In the rows, 128 means zero.
The rows of Y fall into 3 groups, which share some directions, and each row is roughly a mix of its group's hidden directions.
Y (140 x 13):
[[ 84 160 132  89 112 139  99 151 185 121 101 133 125]
 [119 164 170 146 112 123  89 120 165 159 141 106  82]
 [175 104 115 122 153  82 102  76 119 140 118 113 152]
 [193 116 137  95 150 100 117  90 160 148 108 124 145]
 [113 168 160 107 170 106 163 165 111 123 157 130 161]
 [128 129 157  93 119 163 163 196 125 103 141 146 129]
 [ 94 154 167 100 111 131  78 144 144 113 111 171 153]
 [ 87 135  78  96 108 115  99 108 156  89 123 142 100]
 [159 177 160 121  70 139 118 153 145 120  99 107 133]
 [ 65 166 139 127 109 182 145 134 132 112 101 118 138]
 [133 120 179 164 146 177 156 114 110 133 152  86 119]
 [193 113 121  89 106 148 109 157 167 101 127 136 129]
 [102 155 173 110 121 128 101 175 179 133 123  97 125]
 [147 148 174 132 100 174 185 139 125 106 136 119 103]
 [ 81 103 119 143  97  87 104  95 161 145 147 131  94]
 [146  99  98 118 124  74 100 126 156 151 109 116  76]
 [152 109 129 171 129  74 164 137  82 117 114 134 157]
 [120 131 141 124 100  93 146 134 144 132 111 198 176]
 [158  74  96 121 122 158 148  94 116  92  94 120 109]
 [100 161 176 160 147 116 155 179 138 123 113  98 139]
 [ 93 161 121 105  89 128 128 103 197 132 141 109 116]
 [135 170 140 138 108 131 152 131  98  82 120 173 176]
 [ 82 119 120 113 126 135 127 198 121 108 152 110 168]
 [123 151 152  67 139 144 158 155  83 115 158 122 149]
 [120 131 163 115 160 176  99 125 131 154 178 100 101]
 [136 132 124  95 115 119  92 112 196 161 103 147 102]
 [ 95 142 132 179 105 158 153 119 128  93 162 122  84]
 [145  90  74 132 142 129 144 135  86 135 103 174 102]
 [150 139 174 101 152 132 135 192 131 134 172 126 145]
 [159  71  88 114 151 103  80 113 112 138 143 134 122]
 [162 102 164 162 134 158 156 113  98 117 166  96 104]
 [ 54 154 152 120 148 141 114 110 168 147 127 116 149]
 [138 106  89 132 171 138 162 158  96 151 139 119  78]
 [124 125 110 108 164  99 137 159 104 130 123 156 199]
 [171 107  96 109 168 155 172 124 113 132 170 148 127]
 [128 120 109 131 184 136  94 132 189 157 111 103 136]
 [110 145 159 111 101 125 122 132 205 138 115 129 166]
 [117  98  86 105 187 163 127 125 110 134 152 144  94]
 [182 108 142 107 121 115  72 125 119 175 145 147 138]
 [171  96  92 104 167  93 114 109 125 146 134 141 170]
 [144 119 181 160 122 175 148 141  99 119 161  93 117]
 [177 114 102 143  93 143 103 103 125 114 115 184 154]
 [157  74  94 108 120 123 132 132  73 107 155 156 128]
 [ 86 162 134  85 171 167 124 114 143 119 167 136 140]
 [140 188 170 105 147 162 141 141 106 114 161 115 153]
 [151 110 104  90 164  81 108 128 133 141 131 139 186]
 [161 106 145 116 164  94  95 107 121 120  72 104 151]
 [137 155 148 128 157 130 164 178 112 145 163 152 174]
 [141  71 153 175 124  89  99 100 114 126 129 120 152]
 [110 136 139 150 108 149 152 193 112  79 157 126 148]
 [151 116 133 120 164 118 163 125 103  94 128  91 190]
 [169  96 141 143 126 119 102 127  79 104 108 173 161]
 [121 178 175  86 136 130 157 176 116 130 119 112 117]
 [144 156 143 148 130  99 103  72 164 161 145  91 119]
 [162 139 148  82 157  95 119 155 152 156 142 147 173]
 [132 109  85 107 189 148 156 147  95 126 148 152 108]
 [ 61 166 154 124 129 122  93 114 146 106 107 108 155]
 [134 106 127 174 113 117  83 111 154 160 157 124  77]
 [161  98 122 145 141  92 150 117 107  98  81 117 177]
 [147  87  71 129 167 113 164 152 103 116 113 149 120]
 [ 86 167 129  96 162 102 150 175 133 123 142 137 163]
 [164 101 105 120 171  94 111 137  94 152 143 159 167]
 [135 138 122 143 192 112 103 131 163 167 148 101 162]
 [ 94 114  59 111 117 104 117 113 153 111  87 141 135]
 [161 116 166 152  73 103  93  99 105 124 154 142 125]
 [ 88 148 145 159 106 112  74 145 109 151 144 140  84]
 [ 77 157 156 128  83 117  97  97 140 140 117 167 141]
 [ 98 194 178 142 113 138 149 144 162 138 124 115 131]
 [149  86  78 137 159 126 147 130  89 132 148 128  80]
 [169 122 138 126 122 108 127  91  73 109 136 154 180]
 [ 95 146 119 113 197 169 159 129 114 150 151 120 126]
 [113 173 136 180  87 143 135 105 135  98  97 160 122]
 [119 141 145 147  85 103 118 171 101  92  95 127 171]
 [146 129 150 149 119 126  89 112 126 161  79 160  75]
 [ 88 157 160 111 168 147 181 123 115 125 135  88 124]
 [162 143 132 149 155 146 158 155 114 175 159 178 135]
 [130  94  86 151 105  88 112  93  99  93 101 151 128]
 [114 114 160 146 137 191 129 117 127 153 170  90 101]
 [118 171 120 127 118 137 169 105 186 145 167 110 150]
 [130  97 125 130 138 118 109 105 178  95 101 107 187]
 [105 121 101 145 162 118 166  96 140 104  76 120 169]
 [145  75  86 157 135 101 173 114 137 157 140 117 107]
 [125 144  91  99  84 133  93  83 121 126 119 179 123]
 [101 189 138 119 111  97 109 146 146 137  82 160 145]
 [102 178 178 144 108 147 120 159 109 124 125 140 176]
 [105 128 126  79 117 114 105 183 111 129 114 121 183]
 [125  98 109  95 119  84  80 108 119 115  75 142 136]
 [ 90 167 146 169 115 111  89 102 149 153 130  99 100]
 [137 134 158 111 112 186 180 166 145 104 127 129 109]
 [194  86 100 114 159 136 121 112 141 159 135 152 117]
 [160  86 142 122 111 134  81 173 129 145 108 161  96]
 [107 131 156 128 189 131 165 104 114 144 170  94 133]
 [152 114 110  46 123 156 104 139 126 158 128 137 121]
 [ 90 140  86 104 112 102 101 158 159 127  85 150 153]
 [ 89 157 123 112  96 160  71  95 140 120 107 123 100]
 [123 169 175 143 120 138 158 161  96  96 119 131 173]
 [ 87 160 161 144  87 156 121 152 142 129 123 134  73]
 [125 112  92 131 153 108 110  74 157 120 102  80 154]
 [ 97 103 128 152 183 122 114 111 161 174 144  98 144]
 [150 105 106 127 156  88  66 118 126 172 134 152 124]
 [146  98  86 138 153 138 165 109  92 113  88 149 164]
 [173 106 179 138 151 111 134 182 113 132 154 124 148]
 [129 151 124 130  86 141  98  95 150 149 108 147  63]
 [166 120 147 113 146 152 182 168  94 114 129 156 156]
 [ 96 139 132 127  86 143  68 121 148 136  88 116  92]
 [ 73 140 152 116 104 123 125 147 119  73 108  85 138]
 [132 108 104 143 135 165 162  62 129 111 136 121  85]
 [104 163 167 140 162 133 181  96 109 121 148 101 106]
 [139 128 102 140  56 101 124 129 142 129  76 145 109]
 [113 117 137 109 109 182 170 150 143  75 116 101 115]
 [136 149 150 106 143 116 134 106 185 120 127  67 159]
 [ 84 109  74 120 116 126  96 151 126 141 119 183 115]
 [114 106  68 115 177 151 164 103 123 141 148 143 110]
 [130  84  96  76 139 118 115 171 112 110 127 162 154]
 [107 152 135 123 178 164 156 140 129 157 158  79 107]
 [131 139 104 170 152 127 152  74 137 132 149  77 155]
 [147 105  93 108 169 150 155 162 100 146 141 168  96]
 [164  80 122 144 126 132 116  93  83 139 153 177 123]
 [142  74 103  97 110 107 104 121  81  97 105 151 122]
 [144 129 124 127  91 165 119 101 126 130 158 137  53]
 [175  95 113 163  99 132  97 122 113 113 160 168 156]
 [129 133 148 124 118 149 189 158  86  86 153 121 153]
 [ 93 166 130 116 176 116 172 129 127 103 157 110 165]
 [114 100 132 127 176 141 122  83 149 127 184  96 143]
 [160  94 118 100 122 161 183 131 109  85 101 138 140]
 [135 136 161 124 131 150 122 152 115 173 180 119  72]
 [195 111 102 125 157 167 149 147  91 117 110 122 131]
 [127 136  88  79 127  67 111 127 138 133  88 151 133]
 [191  98 111 116 148 143 163 119 120 119 151 162 164]
 [160 103 124  86 142  92 159 126  82 100 106 106 152]
 [137 175 172 122  97 178 157 141 100 102 115 138 127]
 [ 99 154 102 133 128  90 126 113 157 122  59 147 150]
 [102 140  90 111 150  69 124 139 147 123  99 152 172]
 [199  75 108 112 121 132 124  99 112 125 101 128 131]
 [ 74  90  94 132 163 132  87 118 119 132 107 132  92]
 [104 166 164 129 159 160 162 138 147 164 117 107 169]
 [ 93 122 118 121 209 161 146 137 114 149 141 114 124]
 [122 166 182 174 140 145 132 106 122 147 177 135 115]
 [139  97 115 139 159 184 175 159 141 102 150 116 141]
 [175  57 122 126 144 123 113 100 114 148 123  93 133]]

Here is one row of each group, with its name. Which group are the others in?
[ 94 192 147  93 135 154 141 132 163 127 157 103 130]  (106)
[ 66 133 141 160 149 177 124 129 148 146 144 109 161]  (64)
[170  92 109 118 186 109 120 142 101 138 137 136 171]  (94)

[131 164 152 114 101 192 139 171 140 120  94 141 130]  (64)
[104 182 154 121 116 120 151 116 148 110 114 131 194]  (106)
[136 101 133 128  84 149 156 110  82  75 116 119  97]  (94)
[ 95 171 124  82 123 103 116 172 145 137  88 142 148]  (64)
[155  61 109 117 164 109 111 110 134 160 123  93 139]  (64)
[162 131 163 147  57 115  90 125 129 124  99 132 134]  (106)
[156 144 131 103  78 166 115 137 103 114 167 165 100]  (64)
[136 103 115 135 147  83  60 130  97 156 151 141 121]  (94)
[123  93 116 108 135 185 147 189 127 101 132 143 109]  (94)
[151 117 132 110 172 176  96 115 101 110 175 108 110]  (106)
[ 88 123  88 103 156 151  81 121 109 102 120 134  85]  (106)
